Each path below is one point turned by a fixed rotation once a step. After each direction that follows a path, write how fast that rotation turns it, in degrees a step (0 if it stays still).
Each turn is a multiple of 5 degrees from 10 to 175, or 0.
Each row of a path follows its step; steps can be skipped.
Path 1:
step 0: [-13  38  21  14   4 -19 -37   5 -30 -32  10  10  -3   2 -10  -4 -43   8
  13   3  35  -1 -29   0  27  -7 -21  -8  -3  -1  27   9 -20 -21  15   0
 -20 -10]
step 1: [ -1  12   3 -23 -10  15 -18  18  46   8 -16  -5   5 -14   4  27 -25   9
  40  -7   1  -8 -11  -1   1 -18  -7   4 -43  30  12  19  10  11  36   1
 -22 -20]
step 2: [  4  -2 -30  -7   3   7  19  -1   0 -13 -40  -1  14  25   9  26   2   6
 -18  21 -24   1  36   4 -16  27  21  16 -27  -3  -9  35  21  22  11  41
 -16 -13]
step 3: [  1  11 -57  30  22  20  23 -30 -29 -16   0  12 -17  21   1  -8   2 -12
  11  -3 -30   6  -6 -12  16  -6  46  13   6  -7 -12  -8 -14  -5 -14  -6
 -10  17]
step 4: [-21  17 -24 -21  -2  25  -2 -15  28 -29  -3 -13 -25 -35 -13 -26   9  -5
 -28  10  21  -6 -36  -8  15  -2  15   8  37   6   5 -26   3  -7   1 -35
  15  11]
step 5: [-16 -11  31 -33 -42   3 -26 -24   4 -14 -22  -1   2   1  10 -18 -36 -13
   7  11  28  11   9  34 -13  -4  -8  -3  26  -6  37   8  17   1 -24  -3
   9  15]
step 6: [ -6 -31  16  -9 -37  -1 -37   5 -50  -5   9  19  -3  19 -12  34 -16 -14
  11 -19  -9   2 -12 -17  10  -6 -14  18 -19  18   8  41  13 -16   2   0
   2 -17]
step 7: [ -4  24 -14 -18   1  -4  -7  31  -4   4  10  13  40  23   2  28  36 -11
  -2  -4 -27 -21  -5  -9   9  -2  16 -10 -12   8  16  27 -12  29  36 -40
 -18 -11]
step 8: [-12  57 -21  15  37  -4  -4  -4   4 -24  -3 -21   3  22  -3  17   5  16
   6  20  39 -10  42  -3   6   7  28 -17   6 -19  -1  13   3  -2  20  12
 -15   9]
step 9: [  8   8 -27  26 -14  35   0 -15  40 -10   2 -15 -28  -6 -17   1 -36 -10
  23 -12  15  17  22   2  38  -1  10  23 -32   5  -1 -30   3  -6   1  11
  -3  25]
Speeds:
[  4  14  -2   6  -1 -10   3   5   4   3   7   2   5   6   1   5 -16  -3
  -3 -10   0  -2   6  -4  -3   4  -5 -11  -5   1  -2   7  10  -1  12  -7
  -2 -11] -> 55
[  3   2   8  19  -4  -3   2   7   3  -8   0  10 -12   4   3   7   3  -1
  -5   1  -7   9 -11   9   7  -9   1   8  -3  -2  -2   2  -2  -2   1 -10
  -2   0] -> 115
[  4   4  11  -2   1   7 -13 -12   3  -1  11  -2   2   4   0   6  12   1
  -7  -9   2   5  13  -1  -2   3  -5   3  -9  -6   4  -4 -12  -5   5  -5
  -8   1] -> 40
[ -1  -4  15 -12  -6 -17  -5   0  -5  -5  -1   2  14 -11   0   6  -5  -3
   0  -6   0  -2  -5   1   9  -6   1   1   7   0  -1   0  -3  -7  -8  -2
  -8  -7] -> 60
[ -4   0   3  -4  -3   0  -9  -1  10   9   1  -7 -15  -1   9  -2 -10   8
   2  17   3  -3   7   2  13  -3  -6  -4   6  -2  -5  -4   3  -1   3  -5
 -10  -2] -> 90
[  1  -7  11   6   6   1  10 -10  -9  -7  -4   2   4   5  -5   0  -6   3
   9  13   4   8   7   5   1   8   2  -7   1 -18   2   7   5  -4   1  -1
   0  -3] -> 125
Path 2:
step 0: [ 25  21  15 -13  37  20  31  35   5   2 -27 -26 -15 -19 -17   2  11 -16
  -8  26 -19   7   4  23   3   4  21  16 -13   0  12  11  21  29  15 -25
  12   0]
step 1: [ -2 -26  -6 -19  21  -9  27   9 -27  20 -12  -5   0 -28 -26 -13   7 -29
  -8  -5  30 -16 -27  15  27  21  26  15 -22  32   4   3  13 -13  22 -15
  -1   1]
step 2: [  0 -25  16   7   3  22  10 -32 -20 -23  -2 -20 -27 -11  -9   8  11 -57
   3 -13  17 -32  -9  12  28  19  10 -21  10   0 -30   2 -12   1   0   5
 -25   5]
step 3: [-10   5  -4  34 -13  11 -36 -10   6 -17 -42  -7   8 -16   5  -8  16 -34
   7  19  13   9 -30  26  -7 -17  36 -30   5  -6 -10  19 -28   2  -4   8
 -22   5]
step 4: [ 12  14  -3   9  -6 -27  -8 -11   0  12 -18  28  22  -1   9 -43 -11 -12
  21 -52 -11  -6 -17  19 -31 -12  31 -17   1 -23  -7  12 -15 -15  -3 -12
 -25   3]
step 5: [ -8  31  -3 -26  -7 -19  -1  19   4 -39  18  22  -4  21  -7  21 -30  -6
  30 -23 -32   6 -14  18 -11  -6  -2 -14   0 -19 -40  19 -12 -18  10 -19
 -13  10]
step 6: [-27  19 -24  18  -5  -2   0  11  -7  -5  29  23   8   8  -6  12  -9  -4
 -12  17 -16  23 -14  -1 -28  28 -20   8 -11  -1   1  53   2 -18   7 -12
  11  50]
step 8: [-10 -16  22 -32 -21   6 -20 -13   3 -20 -10  17  10 -18  12  20   8  17
  -5  14  14 -29   4 -23   2 -11 -14  12   2 -16  -9   3 -25  -9  27  11
  64   9]
step 9: [ 10   4  21  11 -20 -11  21  -4  20  -7  -8 -13  44  14  22   4   8  10
 -30   5  27 -25  49   6  -4   3   4   0  -6 -15   2  17  -1  36   3   4
  36  18]
step 10: [ 35  23   4  11 -16 -12  -1  27  -6  27   3 -18  17  33  26  -1  13  -7
  -5  18   6 -24  23  25  20 -23  16   7  -5  11 -12 -10  29  -6  22 -19
  29 -28]
Speeds:
[-13  -6  -8   5  -3  -8   1   0   5   7   8   5   7 -10  -4 -10  -6   9
  -4  11   8  -5  -3  -1  -2   5   5   2  -4  -4   5   1  -6  -1  16   4
  -7   2] -> 145
[ -6   2  -6   3  -5  -3  -1  -4   1 -13   4  -2   6   0 -12   4   3  -6
   0  -2  -5   3  10   0   7  12  -4 -11  -6  -6  -2   8   7   6   2  14
   5 -11] -> 110
[  6   0 -12   1   1   4  -8  -3   6  -5  -4   3 -14   6  -6  -5 -11 -11
   1  -3  17   1   5  -3  -4   1  16   6   0   3  -4   2   4   2   1   0
  -5  -5] -> 35
[  5  14   0  -5   1  -2  10  10  10   2  14   4  -3 -11   9   2  -8  -9
   6   2  -7   4  -3  -3  -3   1   6   0   1   5   7   2   8  -6  -3  12
  -1  -1] -> 60
Path 3:
step 0: [-20  12  35  -3   9   8  26   8  24 -29   3 -26 -22  -4 -19  20  20 -11
 -13 -21  -2  10 -33   3  14  -9  37 -23 -11  10 -29 -18  10 -14  -9 -19
  10  17]
step 1: [ 46 -32  23  14  15  -8   3  20  16  -7   2 -15  -5   3  -8  14  18  14
   0 -10  14   1   1   4   1  28   2   1 -22  19   9  -3  10 -33  14  -6
  63  11]
step 2: [ 40 -32 -24   2  -1  13   6  30 -10  -9 -30 -14 -26 -12  -9  16  20 -10
  12   9   0 -12  45 -12  13  11   7  -4  -1  16   0  11 -23 -26 -36 -10
 -18   7]
step 3: [  2 -49  -7 -26  22  19   0   4  -4  33   1  15   9 -20 -36  16   7 -15
 -10  31 -10 -14   9  34  30   0  -8  -9   0  -7  -9  13  -6  33 -25  -7
   6  -5]
step 4: [-24  -4  17  12  24  38  -6  -4   1 -31  28 -32  -7  14  -4  21   7  -6
 -27  23   4   7 -10  20  22   9  -1 -20  -1 -18 -34 -22  15  11 -28 -22
 -20   2]
step 5: [ 10  14  32 -20  24  -9 -14 -13   2 -26   7 -21   8  -1  22  42   7 -11
  21  18  24 -12 -12  13  16  32  14 -12 -17   8  -3  -8  28 -11   4   8
  45   4]
step 7: [ 37 -32 -26 -11  15   9  28  -4 -13  -6  -8   9  15 -30 -27 -28  26  15
  14  -2   6 -21   6  18  11  -6  16 -12 -18  22   1  -2  -7  33 -22 -20
  25 -12]
step 8: [ 20 -34  -6  22  14  17  15   5 -20 -31  -1  -4  14  13 -22  -5 -12   1
 -26  29 -14 -21   8  -4  43  -1  14 -10   4 -44 -10 -23   3   7   1 -28
 -18  -2]
step 9: [ 12   6  14   2   9  -2  -3   4  16  -5  15  -4  32  -3  10  31 -23  -2
  13  39  18  -2  -2  11  41   8   5 -14 -51 -27 -21   7  15 -12 -20  22
  -5 -21]
step 10: [-16   1 -12  23  12 -30  10  -4  16  -7  17  12 -27 -11  35  32  38  -3
  39  25  -3  -5   2  21   2  35  -7 -28  -7 -20  -7 -19  13  -5  -6  -8
 -15   9]
Speeds:
[ -2 -13 -10  -3   5   4   0   6   3   5   6  -3   5   5   8   6  -7  -5
   2  11 -13  -1  -4  -5  -1   5 -16   0  -8  -4  -8  10  -4  -1  -2   1
 -10  -1] -> 60
[ -3   2  -9  10   1  -6  -6   1   4   6   8  11   5   5 -10   8   4  -4
   9 -13  -5  -6  -6  -3   2   0   4  -8   8   3  -4   0  -7   7 -15   8
   2   4] -> 100
[ -9 -11   4   1  -2   1   8  -8   4   8 -10   3  -6   4  -6  -1   6   1
  12   6   9   1   3  -9  -3  -4   0 -13   3   6   2   9  13   8   2   2
  -9  -4] -> 95
[  3  -2  -2  17   1   3  -3  -7   7   1  10  -5  -5  -1   2  -8   4  15
  -3  -5   3   6   4   7  -6   9 -11   2 -10   8  -3  -3   2   8  -7   1
   0 -10] -> 125
[  7  -6  -6  -2   7   3  -8  -1  -4  -4  -7  12   5   4  -7   9  -2   9
 -10  -5  -1   3  14  -2  -8  -6   7   2 -10  -4   9   7  -3   7  -2  -7
  -6   2] -> 70
[ 16 -11   1  -1   0   6   0  -2   0   2  -8  -1  -2   0   2 -19  -5   3
   5   1  -7   8   3  -4   7  -4  -4  -8  10  -2   7  -1 -13  -1  -9   3
   7   3] -> 70
